(in the rows, 128 means zero)
The rows below fall into families. The same turns and mirrors carry the whole set onto itself and the rows of a family onto each other. For each named row, which other rows are in its family? Write them in the order they are listed.
These 32 rows form 4 families of 8 rows each.
J_758: [168 102 154 133 123 119 112 124  91 135 106 149 114 152 133 159 139 145
 150 166 119 107 139 118 119  97 104 123  90 113 113 104]
J_892: [118 116 135 113  98  96 121  68 144 128 145 115 129 119 118  89 151 145
 117  99 153 143 139 141 125 157 175 131 115 109 138 137]
J_579: [145 121 137 146 147 124 133 113 120 142  89 132 138 150 142 139 122 144
 185 165 121 123 123 113 140  87 102 158 133 126 111  97]
J_861: [110 118 132 113 105 105 139  69 140 133 145 113 145 116 131  85 146 152
 127 118 145 138 125 142 118 157 159 153 146 112 149 160]
J_756: [157 111 121 132 167 121 154 132 128 135 111 107 113 132 167 159 108 118
 133 162 115 148 113 132 154 105 104 130 118 150 101 121]
J_669: [107 123  98 138 124 100  85 115 151 140 156 128 122 115 101  98 131 112
  95  97 130 153 126 137 123 165 136 137 119 100 139 133]
J_792: [167 114 142 116 126  99 134 111  95 120 106 133  97 130 155 165 135 133
 134 146 134 122 128 139 162 106 109 124 121 102  79  96]
J_933: [108 127 116 139 160 151 141  96 138 125 173 163 156 111 138 101 144 123
 119 112 143 149 115 157 105 145 144 126 139 122 155 139]
J_662: [114 109 119 144 135 138 134  84 139 126 148 156 171 114 141 100 183 146
 123 123 126 137 127 166 118 154 145 140 134 125 158 142]
J_516: [170 110 130 125 153 102 145 134 111 128 128 120  98 127 159 168 112 120
 129 132 133 143 124 135 148  94 123 110 101 130  90  96]
J_109: [100 115 126 134  92 108 123  91 124 150 163 124 162 114 117 110 155 126
 102 126 127 119 125 149 133 160 143 164 132 130 151 155]
J_499: [114 129 131 118 122 111 132  82 152 131 166 110 124 115 114  86 123 125
 117  91 154 151 132 128 121 162 165 121 107 117 141 132]
J_115: [151 127 144 143 127 117 114  90 114 129  83 140 117 150 124 158 131 137
 172 147 136 122 129 124 132  82 111 145 115 113  96  82]
J_976: [ 96 133  98 130 117 118 118 110 131 131 168 132 131 115 123 106 126 106
 105 105 153 152 109 146 105 165 115 153 127  96 145 155]
J_431: [107 134 112 126 114 105 116 118 121 143 178 147 131 120 109 106 124 109
 101  98 143 142 114 139 137 156 178 124 109 122 145 142]
J_65: [156 123 142 135 154 145 127 143 111 132 108 148 122 158 140 147  93 125
 139 175 122 131 119 113 120  97  97 127  96 134 129 119]
J_180: [107 109  96 130 102 100 133 115 117 134 162 129 151 116 141 110 163 133
 125 105 148 143 114 153 106 162 131 158 121 101 151 160]
J_217: [158 112 150 133 129 143 131 127  95 132 102 148 132 156 147 147 123 143
 148 185 121 111 126 118 126 105  82 145 106 121 126 119]
J_263: [155 113 131 120 138 115 141 111 109 128  91 121 111 136 160 152 130 132
 137 176 115 128 115 138 169 120  97 147 141 124  90 121]
J_854: [149 134 134 143 142 128 130 111 118 127 100 140 107 152 129 159 112 118
 175 131 151 139 121 118 125  85 123 122  87 127 100  80]
J_10: [102 128 116 132 118 116 130 120 131 147 183 132 164 117 124 100 119 121
  99 115 136 139 119 140 137 152 148 154 128 131 161 151]
J_80: [104 128 130 116 131 121 146  86 151 141 166 106 138 114 126  78 118 130
 129 115 150 150 119 128 117 158 153 140 136 122 151 158]
J_375: [111 133 123 136 153 143 108  87 141 126 171 168 123 112 110  98 148 115
 112  95 139 145 126 149 118 157 155 102 125 109 139 114]
J_215: [147 119 121 120 124 142 159 115  99 127  87 157 111 144 121 147 127 130
 179 146 121 123 127 107 147  94  93 138 140 113 113 120]
J_677: [114 112 128 140 128 129 103  73 141 129 144 162 138 113 111 101 188 138
 117 110 121 133 140 156 131 167 156 117 123 112 137 115]
J_252: [167 113 148 134 145 128 111 137 107 133 113 151 101 154 125 158 106 127
 140 157 120 126 131 111 115  91 117 106  80 122 115 104]
J_783: [164 106 127 140 142 132 146 125 137 125  99 134 120 140 113 159 113 128
 150 118 119 142 150 110 141  71 106 122 100 140 120  92]
J_773: [168 109 128 119 125 116 147 125 103 118  97 158 123 140 122 154 126 148
 168 115 127 127 144 115 145  69 116 132 121 108 114  95]
J_81: [144 129 125 147 161 134 148 130 124 139 106 132 128 152 143 140 107 124
 187 151 136 140 115 107 137  88 112 136 104 139 114  97]
J_216: [105 120 123 126  86  98 107  88 116 149 162 141 129 117 101 118 158 115
 106 108 134 124 126 146 133 165 170 133 116 118 136 144]
J_811: [143 119 122 137 142 156 155 115 132 129  89 133 110 144 113 153 111 112
 161 143 113 140 132 103 147  95  85 134 117 147 118 119]
J_873: [118 101  94 135 108  84 100 120 136 145 150 125 142 116 116  99 172 138
 117 101 125 144 131 146 124 165 150 142 108 103 145 139]

Same family as J_80: J_758, J_892, J_861, J_499, J_65, J_217, J_252
Same family as J_773: J_669, J_976, J_180, J_215, J_783, J_811, J_873
Same family as J_81: J_579, J_109, J_115, J_431, J_854, J_10, J_216

The rows below fall into families. The same turns and mirrors carry the whole set onto itself and the rows of a family onto each other. For each named row, which other rows are in its family? Write them in the order they are listed.
These 30 rows form 10 families of 3 rows each.
J_54: [130 144 132  90 155 148 120 104  87 125 150 100 152  78  77 175 107 118
 119 100 155 116  36 113 123 129 113 200 134 163 110 115 108 118 120 128
 158 156 182 142 143 152 130  89 131 155]
J_876: [166 142 122 113 172 112 151 122 119 114 123 121 106  79 114 137 114 109
 105  99 128 106  98 106 135 164 100 185 105  81 121 131  87 110  80 112
 142 121 190 204 150 152 103 105 147 137]
J_993: [213 110  95 120 149 116 158  98 115 122 150 130 101 129 128 168 107  99
 135 133 183 112  85  99 139 167 148 143  89 114  78 104 113 114  94 107
 157 132 144 186 105 116 128  87 122 171]
J_966: [173 107 139 132 163 143 125 109 128 109 171  94  97  87 103 129  92 138
 119 142 172  86 108 122 164 161 143 145  72 144 112 156  65  79 142 126
 136 146 162 178 151 162  84  98  97 142]
J_146: [163 137 167 115 178 125 135 160  92  98 165  87 106  99 112 143  79  89
 167 157 158 116  78 124 146 107 161 200  82 113 111 107 108 127 124 112
 121 111 127 143 109 168 105 134  96 124]
J_596: [177 131 116 132 146 133 142 118 148 141 140 121 125  93  95 143  89 135
 134 146 150 103 119 140 140 168 110 108 101 140 113 144 118  94 133 141
 173 139 204 183 144 161 100  95 115 161]
J_56: [153 145 102 109 177 114  90 122 112 121 129 129 132  57  88 176  96 106
 107 100 137  91  32 117 119 142 105 173 113 122  98 122 104 121 110 134
 174 150 189 177 143 147 100 106 130 158]
J_760: [181 140 112 140 140 115 126 148 103 124 145 139 106 114  95 158  69 113
 163 154 153  91 107 119 136 145  99 143  76  91  90 141 126 129 131 101
 140 105 192 197 179 124 129  98 127 173]
J_938: [170 146 114 124 162 102 121 131 161 152 138 119 124  81 121 135 109 125
 130 133 167 112  73 137  85 157 145 137 104 117 118 152 102 121  90  86
 150 143 155 197 110 152 100  69 111 138]
J_172: [151 151 123 117 125 150 130 138  82 140 155 117 140 126  55 161 103 115
 190 174 173  98 102 104 137 107 103 158 104 143  87 135 126 127 131 113
 113 109 186 153 169 139 152 123 110 142]
J_700: [200 107  99 112 158 131 135  95 101 115 166 112 107 121  99 164 131  99
 145 150 202  95  72  82 148 139 164 159  85 137  68 111  82 104  96 115
 121 135 120 164  99 129 123 123  97 130]
J_688: [160 105 155 135 160 131 134 131  89 109 182 104 146 122  66 153 117 144
 146 134 146 134  93 142 155 119 155 181  74 111 118 108  81 121 109  86
 140 138 111 151 154 174 125 136 145 118]
J_768: [183 109 117 147 156 130  71 158 120  88 158  99 121  85 112 187  72 124
 133 133 175  91  66  96 139 149 116 134  87  85  60 131  92 119  93 120
 174 107 166 190 141 149 110 101 131 131]
J_866: [152 121 142 100 172 119 104 119  93 109 176 115 129  56  74 166  84 132
 105  96 154  94  27 124 126 144 138 208  92 122 107 120  93 103 128 124
 136 149 159 150 132 152  97  92 136 122]
J_197: [152 130 133 113 142 164 135 107 124 142 162  91 141  97  62 140 117 139
 149 163 176 100 110 120 151 133 126 134 112 182 108 145  97  86 137 146
 133 144 182 144 137 176 111 119  94 125]
J_308: [148 131 143  98 174 136 141 115  96 108 154  95 116  79  82 131 136 116
 115 113 153  99  86  92 145 136 125 215 104 112 117 133  62  96  88 114
  98 124 160 169 140 166 104 128 129  91]
J_33: [149 162 149 108 159 138 154 153  98 121 130  91 132 118 114 154  90  77
 181 159 149 137  90 125 134 104 129 177 123 135 116  99 141 144 116 120
 155 113 162 144 115 167 133 127 101 158]
J_103: [144 159 116 107 150 132 125 120 147 165 137  98 152  93  96 138 138 121
 148 148 181 121  72 123  86 127 140 144 132 162 115 148 103 123  88  95
 137 148 156 169 108 163 120  87  96 125]
J_528: [167 120 141 132 149 137 114 136  76 101 181 105  94 114  86 148  84 120
 161 158 180  81  95  98 157 124 130 185  60 117  90 149  78 115 140  92
  94 114 149 173 182 132 125 108 105 142]
J_139: [175 151 133 131 185 107 126 165 114 102 123 109  97  98 139 150  73  69
 158 150 136 112  84 127 139 123 133 167  88  94 107 110 118 143 111 115
 164 112 155 180 122 158 101 131  99 165]
J_661: [145 141 102 125 126 146 168 158 108  98 157 129 144 119  75 190  81 105
 167 144 163 128  95  95  94 123 116 167  95 179 103 138 122 107 114 146
 149 127 159 142 121 134 158 103 143 135]
J_150: [155 120 109 136 154 134 133 160 103  68 178 124 109 101  81 179  77 103
 151 143 174  99  81  82 111 121 142 188  56 160  95 153  71  94 116 140
 119 130 123 152 125 135 126 119 126 110]
J_298: [178 119 112 156 178 106 107 143 116 111 141 133 133 109  85 157 115 119
 136 135 124 114  95 141 149 129 130 143  72  85 106 116  82 134  92  96
 174 135 133 192 162 167 107 153 142 146]
J_451: [201 122  96 104 134 126 161 104 111 147 157 131 139 129  79 172 124 108
 161 153 188 116  82 102 126 144 147 139 108 136  73  95 137 109  96 126
 138 127 150 151  85 132 139 112 119 132]
J_864: [155 130 123 126 127 166 103 141 106 111 143  80 157 113 102 195  94 122
 155 139 182 124  77  89 133 133  95 133 135 134  69 118 120 132  90 125
 187 113 186 163 143 153 152  91 133 152]
J_253: [166 133  86 149 152 122 143 160 123  72 141 142 101 108 118 186  65  88
 141 131 152 108  96  90 104 144 113 158  68 144  99 151  91 110 107 135
 168 130 154 187 139 120 133  97 139 165]
J_719: [143 156 127  91 150 138 166 120 108 141 128 112 150  92  70 144 137 115
 134 117 138 121 100 105 124 139  94 186 140 121 120 121 116 111  82 127
 127 120 200 163 133 166 127 122 146 112]
J_289: [162 101 158 122 135 162  99 146  91  91 196  69 144 100  85 182  81 146
 150 137 199 111  65  94 143 133 136 169 100 122  70 121  96 109 109 115
 138 110 147 143 131 159 133  90 133 101]
J_531: [148 132 124 136 152 143 138 123  96 128 136 108 164 137  78 163 138 118
 155 137 136 145 104 132 149 112 117 151 114 134 117 105  98 141  92  93
 181 142 145 164 166 170 148 141 140 165]
J_952: [152 133 138 113 161 126 122 117 137 138 166  88 120  86 117 129 122 129
 130 134 191 110  67 121 101 139 167 172 100 145 122 157  71 112  97  77
 119 150 126 175 114 158 104  70  96 120]

Same family as J_56: J_54, J_866
Same family as J_952: J_938, J_103
Same family as J_993: J_700, J_451
Same family as J_146: J_33, J_139
Same family as J_197: J_966, J_596
Same family as J_150: J_661, J_253
Same family as J_289: J_768, J_864

The rows below fall into families. The same turns and mirrors carry the whole set onto itself and the rows of a family onto each other. For each named row, which other rows are in its family? Write them in the order they are listed.
These 30 rows form 5 families of 6 rows each.
J_548: [116 125 140 151 110 154 125 149]
J_373: [ 92 134 106 192  97 157 114 121]
J_939: [110 143 134 152 102 174 113 156]
J_131: [ 70 149  99 174  82 148 117  93]
J_362: [119 133 142 106 110 148 115 132]
J_491: [ 74 157 103 126  83 142 107  74]
J_348: [ 88 143 115 187  91 163 120 133]
J_653: [ 77 140  93 170  89 142 108  80]
J_281: [ 86 147 101 118  92 139  98  69]
J_181: [115 133 128 166 109 170 110 150]
J_554: [134 151 137 161 113 170 117 139]
J_570: [117 157 111 183 121 157 112 141]
J_956: [119 165 125 102 104 150 102  80]
J_808: [103 138 127  94 100 133 112  94]
J_164: [133 162 126 140 128 161 105 145]
J_266: [ 98 163 105 138  94 140 110  59]
J_835: [ 94 156 102 184  93 145 120  79]
J_360: [113 152 139 106 102 168 105 136]
J_736: [ 96 159  93 190 109 143 113 104]
J_726: [126 169 121 105 124 150  97 115]
J_540: [ 97 124 121 184  99 144 130 130]
J_925: [113 151 118 195 103 161 122 120]
J_239: [ 80 130 105 172  89 128 127  92]
J_720: [123 139 136 115 112 169 101 140]
J_246: [ 95 158 123  93  93 153 100  96]
J_508: [ 83 136 108 128  90 123 118  74]
J_455: [109 147 122  92 104 153  93  99]
J_590: [ 90 168  88 155 104 131 106  74]
J_932: [106 171 102 111 113 135  97  79]
J_871: [137 159 140 114 115 165 107 120]

Same family as J_362: J_548, J_808, J_540, J_239, J_508
Same family as J_956: J_554, J_266, J_835, J_925, J_871
Same family as J_348: J_939, J_131, J_491, J_360, J_246

The rows below fall into families. The same turns and mirrors carry the whole set onto itself and the rows of a family onto each other. For each named row, which other rows are in its family? Write them in the order they are listed.
These 20 rows form 4 families of 5 rows each.
J_794: [111 119 142 145 135 117 102 102 117 167 124  95 104 131]
J_390: [168  96 150 113 135 135 157  83 135 169 133 136 108 118]
J_474: [146  82 135 129 122 128 127 129  93 168 129  95 115 111]
J_189: [ 89 136 122 136 149 114  99 125 120 121 116 107 112 143]
J_237: [118 102 121 124 135 121 120 164  91 123 115 100 123 122]
J_230: [126 131 119  99 160 126 150 133 136  86 115 152 124 139]
J_5: [111 128 146 120 151 112 134 162 118 126  98 121 118 128]
J_571: [128 106 141 128 144  91 137 124  92 180 123  98 113 121]
J_606: [122 126  94  98 169 105 151 117 114  89 133 142 130 146]
J_536: [157 105  99  96 158 118 165  70 123 122 155 149 124 138]
J_948: [161  92 130 115 142 111 156  74 109 178 150 120 113 122]
J_259: [160 110 122  97 151 141 164  85 147 113 135 162 119 133]
J_907: [159  87  92  99 139 149 149  96 120  99 151 142 127 129]
J_859: [138 108 166 127 135 117 138 131 117 177 107 110 109 116]
J_66: [138 105 131 134 134 132 118  58 132 169 145 115 103 132]
J_384: [126 106  94 105 146 134 133 144 108  79 129 130 130 132]
J_273: [105 127 119 118 160  88 134 151  95 125 113 111 124 136]
J_462: [172  73 118 114 124 145 145  87 112 152 151 121 117 115]
J_930: [135 116 106 118 147 140 126  54 144 120 152 139 111 144]
J_680: [105 135 100 118 157 128 115  96 137  90 133 136 118 151]

Same family as J_474: J_237, J_907, J_384, J_462
Same family as J_390: J_230, J_5, J_259, J_859
Same family as J_189: J_794, J_66, J_930, J_680

The rows below fall into families. The same turns and mirrors carry the whole set onto itself and the rows of a family onto each other. For each named row, which other rows are in its family? Write them in the order they are listed.
These 32 rows form 4 families of 8 rows each.
J_48: [ 67 152  86 136 145 127 119 129 152 105 110 100 140 161 154 114  85 127
 130  96]
J_461: [123 142 124 120  62 133 147 100 128 136 123 111 128 156  95 133 116 136
 137 123]
J_198: [ 72 148  85 115 145 125 124 126 164 100 107 106 150 149 140 119  83 123
 128  92]
J_524: [160 139 119 136 147 108 154 166 108 125 121 145 116 132 139 107  96 121
 156 117]
J_27: [124 128  92 141 146 116 106 137 160 173 147 123 163 130 115 132 121 120
  98 161]
J_520: [115 142 137 131  67 142 141  96 137 128 123 127 131 164 102 132 104 141
 143 132]
J_626: [158 135 112 131 146  93 166 164 107 127 137 130 118 133 133 103  84 117
 147 117]
J_321: [162 135 131 128 144 105 160 170 119 128 138 144 131 130 134 110  84 116
 135 110]
J_143: [ 69 133  80 118 140 126 123 123 151 109 103  96 147 154 145 129  86 122
 136  86]
J_489: [ 57 146  96 128 149 129 113 129 159 106 106 117 138 151 142 120  85 117
 137  98]
J_953: [ 74 136  91 126 144 133 117 126 154 101  92 102 157 164 139 120  87 122
 139 100]
J_980: [110 124  98 150 148 119 103 136 149 179 150 126 149 130 127 141 128 116
  96 148]
J_225: [127 123  88 134 140 116 103 152 153 182 135 121 163 123 122 135 122 122
 106 152]
J_422: [155 130 122 122 152 109 160 164 117 121 134 143 119 134 126  92  93 114
 157 121]
J_703: [112 127 101 151 149 123 101 139 153 176 146 127 154 131 125 141 130 115
  95 150]
J_593: [123 132 128 122  70 140 139 100 123 138 119 122 119 158  97 137 128 129
 148 118]
J_679: [128 138 124 127  74 151 149  93 131 134 124 118 126 156 107 131 127 146
 139 128]
J_964: [ 71 156  90 134 142 130 118 134 157 104 105 101 145 159 153 114  88 127
 127  93]
J_322: [158 135 115 136 148 105 156 164 106 129 126 144 112 131 140 109  94 122
 157 114]
J_746: [118 123  84 137 146 110 109 133 155 177 156 120 154 128 119 135 120 121
  98 155]
J_829: [162 141 120 134 147  99 162 169 111 121 127 134 129 137 129 100  86 118
 146 122]
J_666: [155 130 117 116 149 108 161 166 117 125 135 141 116 128 130  94  94 115
 155 113]
J_695: [ 59 148  95 123 144 128 113 132 161 108 105 116 140 147 143 121  86 118
 134  93]
J_356: [112 126  94 135 136 111  98 148 153 183 155 118 150 135 115 127 127 109
  99 146]
J_35: [119 114  83 143 147 110 103 141 144 184 144 121 155 133 121 133 116 119
 117 162]
J_525: [121 129 128 126  73 140 138  97 122 136 120 122 119 163  96 137 125 129
 152 123]
J_228: [124 133 120 129  77 146 150  88 127 135 129 118 118 158 107 130 124 144
 143 130]
J_943: [112 126  98 143 139 113  95 148 154 180 151 119 154 141 113 124 125 109
 103 154]
J_994: [111 139 125 122  63 135 147  93 133 138 135 124 120 154 107 139 104 141
 141 118]
J_359: [118 137 124 129  67 132 146  94 126 134 126 111 126 166  93 129 112 136
 145 134]
J_785: [ 67 143  86 124 150 124 123 120 160  97 110 106 147 159 138 114  79 121
 134 105]
J_53: [153 126 126 138 152  98 161 159 110 128 148 145 121 140 134 108  78 114
 146 123]

Same family as J_27: J_461, J_198, J_626, J_746, J_829, J_359, J_785
Same family as J_666: J_48, J_422, J_679, J_964, J_356, J_228, J_943
Same family as J_520: J_321, J_143, J_953, J_225, J_35, J_994, J_53

